In the rows, 128 means zero.
Which row each row swaps with, under one turn or mirror:
The rows were stretched afterwards, more along some directions than others.
doku: [128 127 168 130 161 121 141 127  88 193 135 100 102 124  85  91  92 113
 150]
sono: [126 100 159 155 170 128 121 142 120 165 112 133 115 128 100 126 124 111
 125]
vufot: [106 111 168 162 147 125 148 135  86 129 144 107 116 111 108 133 159 111
 168]
zif: [151 107 161 126 118 129 148 126 141 135 127 129 133 126 148 117 134 172
 125]
Kove: [146 142 148 159 117 136 103 141 109 115 128 101 128 134 138 164 177 111
 150]
Bop: [154 103 137 119 167 143 131 105 110 189 134 135 119 124 114  78 127 135
 111]
vuf: [154 136 152 173 131 113 124 148 132 143 126 126 125  92 114 139 131 130
 163]
ruzok: [138  99 151 151 149 158 134 124  88 161  92 131 146 152 117  89 110 126
 148]
ruzin: [126 139 133 152 171 129 145 122  63 148 156 108 104 114  95  93 140 100
 149]
poza: [109 112 156 163 147 116 129 138  92 127 153 136 123  97 113 142 161 109
 150]
sasa: [140 158 147 126 122 135 155 133  93 105 131  95 132 126 108 134 141 117
 157]
seri: [152 137 159 166 123 125 124 142 124 135 135 138 136 103 125 128 128 141
 160]
pulot: [127  96 140 148 148 128 135 141 121 155 111 129 115 136 106 148 127 118
 115]
mapef: [156 141 147 170 126 139 108 152 107 114 120  99 123 138 125 162 163 112
 154]
fudin: [155 155 126 130 115 129 135 106 137 131  93 122 132 115 157 137 112 114
 142]
goz: [146 110 173 122 125 124 160 112 144 141 131 117 113 120 137 116 117 154
 146]
Kepig: [155 127 127 116 135 144 168 130 109 138  96 117 144 115 108 118 133 136
 124]
Toko: [123 110 144 136 150 131 136 139 122 126 126 110 113 136 120 152 134 116
 121]
bokop: [142 109 169 118 136 126 152 117 109 190 122 124 112 128  91 108  95 123
 147]
Lozat: [165 106 127 111 165 137 137 104 115 183 143 145 123 123 116  98 119 130
 104]
godus: [177 126 172 172 135 133 175 137 119 104  92 105 128 151 119 124 106 152
 154]
Durem: [112 102 144 117 141 126 140 124 100 202 111 132 127 114  90  90 120 135
 120]
Dopi: [165 126 147 140 129 126 137 103 127 143  86 135 143 117 133 105 101 153
 132]
Tobu: [119 112 164 167 154 119 140 148  80 133 149 116 119 111 110 136 158 103
 160]
galog: [138 140 137 151 173 134 159 121  64 145 159 116 111 112  89  93 132 107
 150]
Dure: [115 117 168 112 140 125 135 120  99 193 129 103 109 122 101  93 107 131
 139]
pasab: [164 106 122 106 159 135 136 103 122 169 141 156 134 118 123  98 115 136
 101]
fepe: [162 134 171 141 141 140 177 138 134 110 100 119 118 140 114 103  94 150
 142]
dubol: [115 104 167 129 153 131 124 139 124 157 114 146 122 117 108 125 124 113
 120]
doga: [129 142 148 161 144 128 117 116  73 115 110  99 132 130 119 140 147  96
 150]
Vuku: [153 111 155 159 143 158 126 121  97 152  89 131 148 157 114 100 126 113
 161]
nuzu: [110 115 170 173 144 126 148 143  78 128 151 108 117 107 108 127 161 120
 170]
Lipuf: [132 138 132 120 127 132 166 123 103 123 112 111 144 102 108 118 138 139
 139]
nar: [169 129 157 169 131 131 123 150 124 129 127 139 140 117 117 137 119 139
 156]
gonul: [150 117 159 127 124 120 142 112 148 135 144 118 117 116 147 140 136 147
 134]
Bapuz: [146 152 148 138 133 140 132 100 139 142 120 125 115 114 131 128 110 104
 156]
bapo: [134 141 138 144 177 134 151 113  82 138 169 131 120  95  96  96 129 109
 144]
Gese: [131 110 154 124 134 124 126 132 116 206 117 126 119 110  99  98 118 137
 137]
Pof: [159 127 152 158 130 126 122 148 127 132 122 139 143 114 120 124 112 144
 155]
zap: [159 126 162 135 122 116 145 116 134 121 127 109 111 138 143 121 133 147
 144]
Miloz: [140 120 141 155 137 137 112 125  86 155  87 120 145 150 133 121 127  97
 152]
fad: [144 149 123 129 135 136 136  94 142 129 115 119 123 116 146 138 111 114
 137]
fipav: [141 138 141 153 120 138 105 152 110 115 118  99 124 131 131 159 165 113
 147]
teme: [159 131 164 147 134 130 180 136 116 103 111 104 115 163 110 119  91 143
 147]
Ronup: [148 143 147 142 129 130 169 123  83 122 106  86 123 143  93 130 139 108
 167]
gused: [130 159 146 106 124 126 169 111 103 122 129  93 119 130 109 115 118 126
 139]
fam: [161 121 159 129 128 116 154 124 144 139 130 114 108 117 144 128 127 144
 138]
los: [151 142 169 144 137 122 164 132 132 121  88 108 114 139 113  94 105 145
 152]
bon: [134 146 117 145 167 126 158 119  97 148 155 127 107  87  99 101 131 113
 140]
ril: [162 118 152 148 129 126 125 114 114 156  84 144 143 109 134 101 117 149
 148]
buber: [158  96 141 110 168 147 132 115  97 179 144 140 128 150 112  88 116 125
 110]
Pir: [157 129 168 155 122 143 117 155  98 111 123  97 130 147 125 154 158 112
 157]
rako: [ 95 135 156 165 141 113 131 139  94 123 167 106 109  92 122 150 168 112
 154]
maget: [147 157 146 155 136 122 113 110  83  95 116 104 135 125 137 153 151  96
 162]
kuv: [132 109 165 168 153 128 128 138 114 144 123 114 110 126 114 163 132 106
 133]
tasi: [145 105 162 146 145 131 173 145 125 136 109 126 122 132 108  96  90 162
 141]

ril is swapped with maget
Durem is swapped with gused
seri is swapped with Kove
zif is swapped with rako
gonul is swapped with nuzu
Miloz is swapped with fudin

